In the rows, 128 means zero.
One turn moves every row onto another: examples first, then more rows asked
gisiv: [131 138 160 179 143  98 106 166 136 127 105 139 141 118 139 122 142 137
 121 123 129 131 119 137 115 104 139 149 150  98 133 112 123 138 115 149
 120 142 119 155 124 124 119 133  99 148 121 124 109 113 128]
Lovar: [129 156 125  95 119 110  84 122 123 151 138 120 191 131 113  85 142 128
 142 149 133 144 121 134 112 130 128 124 130 158  77  97 126 111 126 107
 148 116 107 154 169 129 148 126 111 126 143 137 111  90 136]
rereb: [146 123 124 126 108 137 140 131  76 116 150 171 145 106 132 145 155 134
 138  99 115 139 131 106 126 125 148 110 133 148  98 133 113 109 110 114
 123  93 113 108 164 135 145 142 166 144 144 106 101 133 137]
Bovu: [121 159 131  93 110 122 128 133 138 149 128 143 133  76  86  97 119 126
 160 117 128 109 120 109 134 123 130 137 119 153 120 127 143  86 126  73
 128 121 120 131 108 133 121 156 129 140 157 102 122 112 148]
Fuza: [129 147 154 176 139 102 109 172 144 124 109 135 120 118 140 119 148 135
 111 118 132 126 120 150 119 108 134 164 143  95 121 106 121 130 118 142
 128 134 143 133 118 112 122 129 119 143 112 122 114 120 126]
mir: [123 156 138 117 122 107  87 121 129 144 124 122 194 132 113  92 129 129
 148 166 155 130 128 136 104 140 126 124 130 167  87 113 145 110 136 102
 148 109 105 159 162 138 145 128 127 119 143 134  96  97 130]
vaba: [140 149 131 110 111 115 101 118 124 150 120 123 194 135 103  78 133 136
 148 159 141 132 127 136 112 145 113 112 130 150  94 105 129 116 122 121
 151 107 122 151 167 146 149 116 126 129 136 137 107 101 152]
Kura: [117 137 146 137 109 159  64 143 160 104 133 152 143 107 131 102 118  91
 154 129 104 125 138 119 116 138 149 128 132 125 107 135  93 108 132 117
 142 150 138 150 114 115 130 133 151 125 133 145 153 117 120]
turu: [139 117 107 119 114 130 135 134 102 116 148 172 141 113 145 150 144 137
 146  98 126 144 137 100 121 138 145 114 134 162 112 120 130 116 104 123
 132 107 119 106 158 132 136 142 156 154 154  90  90 132 129]
seg: [137 130 123 129 104 123 155 134  89 124 152 152 141 119 136 146 144 128
 131  84 117 138 141 101 116 138 140 106 124 146 114 125 126 115 111 118
 125 102 110 122 159 137 143 146 162 148 142  79  96 135 114]
paba: [129 163 123 100 109 123 131 140 147 144 128 148 138  88  93  97 128 123
 160 111 129 101 125 111 134 126 125 139 128 138 128 128 147  89 135  64
 122 120 133 134 111 140 119 155 125 142 159 113 121 116 152]
Lenup: [133 153 148 177 134 104 104 162 147 122 103 120 133 122 146 122 135 116
 104 128 134 140 121 149 125 109 139 147 151  99 139 104 107 144 120 148
 128 139 124 132 126 122 117 141 120 150 124 116 101 104 133]
Rud: [112 129 148 131  97 154  65 139 155  93 131 155 145 100 131 101 114  98
 147 121 114 127 137 114 122 142 137 129 135 129 105 131  95 114 133 112
 135 153 138 144 114 112 128 137 162 115 134 151 141 117 124]
Famub: [139 128 114 122 112 133 140 139  85 110 150 158 143 102 142 157 148 131
 139  94 118 137 146 103 122 129 162 125 125 148  98 139 125 117 102 121
 114 109 106 107 154 140 136 153 156 145 132  96  93 128 130]
siro: [135 123 103 122 111 128 143 141  89 112 148 165 155 101 149 148 152 121
 140  90 120 151 131 113 115 132 134 105 132 144 105 130 127 112  97 110
 121 101 109 111 159 116 130 155 157 148 141  88  98 124 120]
tofod: [110 125 167 133 119 131 140 118 156  79 127 110 125 103  91 118 148  90
 150 117 132 167 142 138 106 135 147 160 132 107  88 145 117 108 145  94
 143  99 114 113 162 131 129 162 125 120 136 134 156 123 114]
Moluv: [132 150 144 172 138  99  99 153 144 117  97 139 137 117 142 102 149 130
 107 113 134 147 114 138 118 118 152 150 160  84 139 115 125 136 115 153
 114 131 122 138 131 122 119 136 127 150 115 121 116 100 127]
geb: [126 144 164 132 122 146 144 132 159  86 117 112 125 111  95 109 149  81
 152 122 126 179 143 155  96 138 137 159 117 113 104 136 125  95 145  92
 132  95 123 116 159 117 121 148 136 133 139 129 157 109 112]
Relum: [130 149 137  93 113 115  94 116 129 152 132 119 190 128 101  80 123 121
 132 157 152 149 130 133 110 140 113 113 125 162  97 110 131 106 121 119
 156 111 112 144 165 132 147 122 126 110 145 123 110 108 138]
Gatup: [126 161 134 111 120 120  81 129 136 157 137 128 183 135 110  83 120 123
 144 159 137 137 107 143  97 133 118 125 129 164  82 122 115 109 126 109
 144 119 102 154 173 138 152 124 114 126 136 127 109 104 127]
Doroz: [123 157 147 164 131  95 113 161 142 128 112 137 131 122 132 114 144 133
 108 115 123 136 121 149 108 110 141 157 159  88 139 105 119 133 101 152
 125 136 133 139 126 123 115 125 121 136 122 136 105 102 130]
Tuzo: [126 150 157 184 140 111 108 148 136 120 104 143 134 113 127 118 142 136
 120 131 135 140 126 156 119 108 118 153 151  96 132 114 120 139 110 142
 127 136 136 143 121 128 118 127 105 155 112 126 105  96 140]
domu: [140 138 104 121  93 116 138 141  84 125 155 158 155  95 139 152 152 136
 140  99 123 159 134 105 116 138 135 117 135 142 112 136 131 123 109 124
 113  98 114 117 152 133 136 153 158 140 135  86  96 132 115]
solom: [ 89 121 118 142 119 116 115 143 149 109 117 134 139 104 114 107 152 124
 132  98 126 168 135 111 150 152 155 126 121 148 135  93 115  87 124 105
 114 127 122 143 135 142 146 125 141 167 124 126 144 171 149]
gez: [113 133 165 138 119 139 146 112 154  83 115 112 135  88  91 110 148  86
 167 108 114 165 133 163  97 141 138 168 127 118  99 140 122 100 127 101
 135 102 109 109 159 123 122 144 127 129 134 133 143 120 106]
pabod: [128 125 163 125 126 132 138 117 155  82 109 117 119 104  90 112 143  88
 162 115 110 163 145 143 102 148 141 161 126 125  83 134 123 106 142  88
 130  97 120  97 152 116 126 145 146 131 140 133 147 130 107]
Deg: [110 140 167 124 117 155 148 114 155  88 118 104 131  96  80 119 149 101
 159 117 122 170 132 134  92 135 146 161 131 116  97 132 109  89 133  94
 143 103 112 109 155 125 121 157 129 139 126 125 143 113 113]
sof: [145 160 112 109 124 117 114 142 129 125 127 156 144  92 159 110 115 144
 153 138 141 140 124 154 139 142 147 149 123 164 142 103 101 134 159 126
 115 110 132 158 121 114 116 130 119 110 118 108 132 136 119]
nepu: [124 131 177 133 126 145 151 123 147  82 126 115 121  93  99 115 154  89
 155 120 124 178 132 157 113 144 130 159 124 115  96 143 112 120 140  91
 121  97 129 109 161 111 131 147 139 138 134 134 153 110 125]
zivi: [137 166 109 111 119 121 118 132 126 115 126 151 140  99 156 113 112 142
 153 125 144 135 131 161 150 149 146 160 119 162 139 109  93 126 162 119
 116 113 132 148 123 114 118 122 113 119 114 109 126 129 119]
sito: [128 151 130 108 126 121  86 129 139 152 136 119 188 129 105  84 137 121
 154 155 152 133 118 132 124 134 113 130 135 162  87  96 142 115 134 120
 156 121 129 151 159 135 153 119 110 120 148 132 113  99 133]
leva: [ 93 119 106 139 128 111 119 144 152 100 123 134 132  97 110 103 152 120
 130  98 129 170 142 106 146 150 165 135 113 137 135 104 122  90 117 106
 112 120 126 140 128 146 145 123 154 164 115 117 144 157 147]

solom turns into paba
Relum turns into gisiv
Now find these:
Lenup turns into tofod
pabod turns into turu
Lovar turns into Doroz
domu turns into Gatup
sof turns into Kura
Tuzo turns into nepu

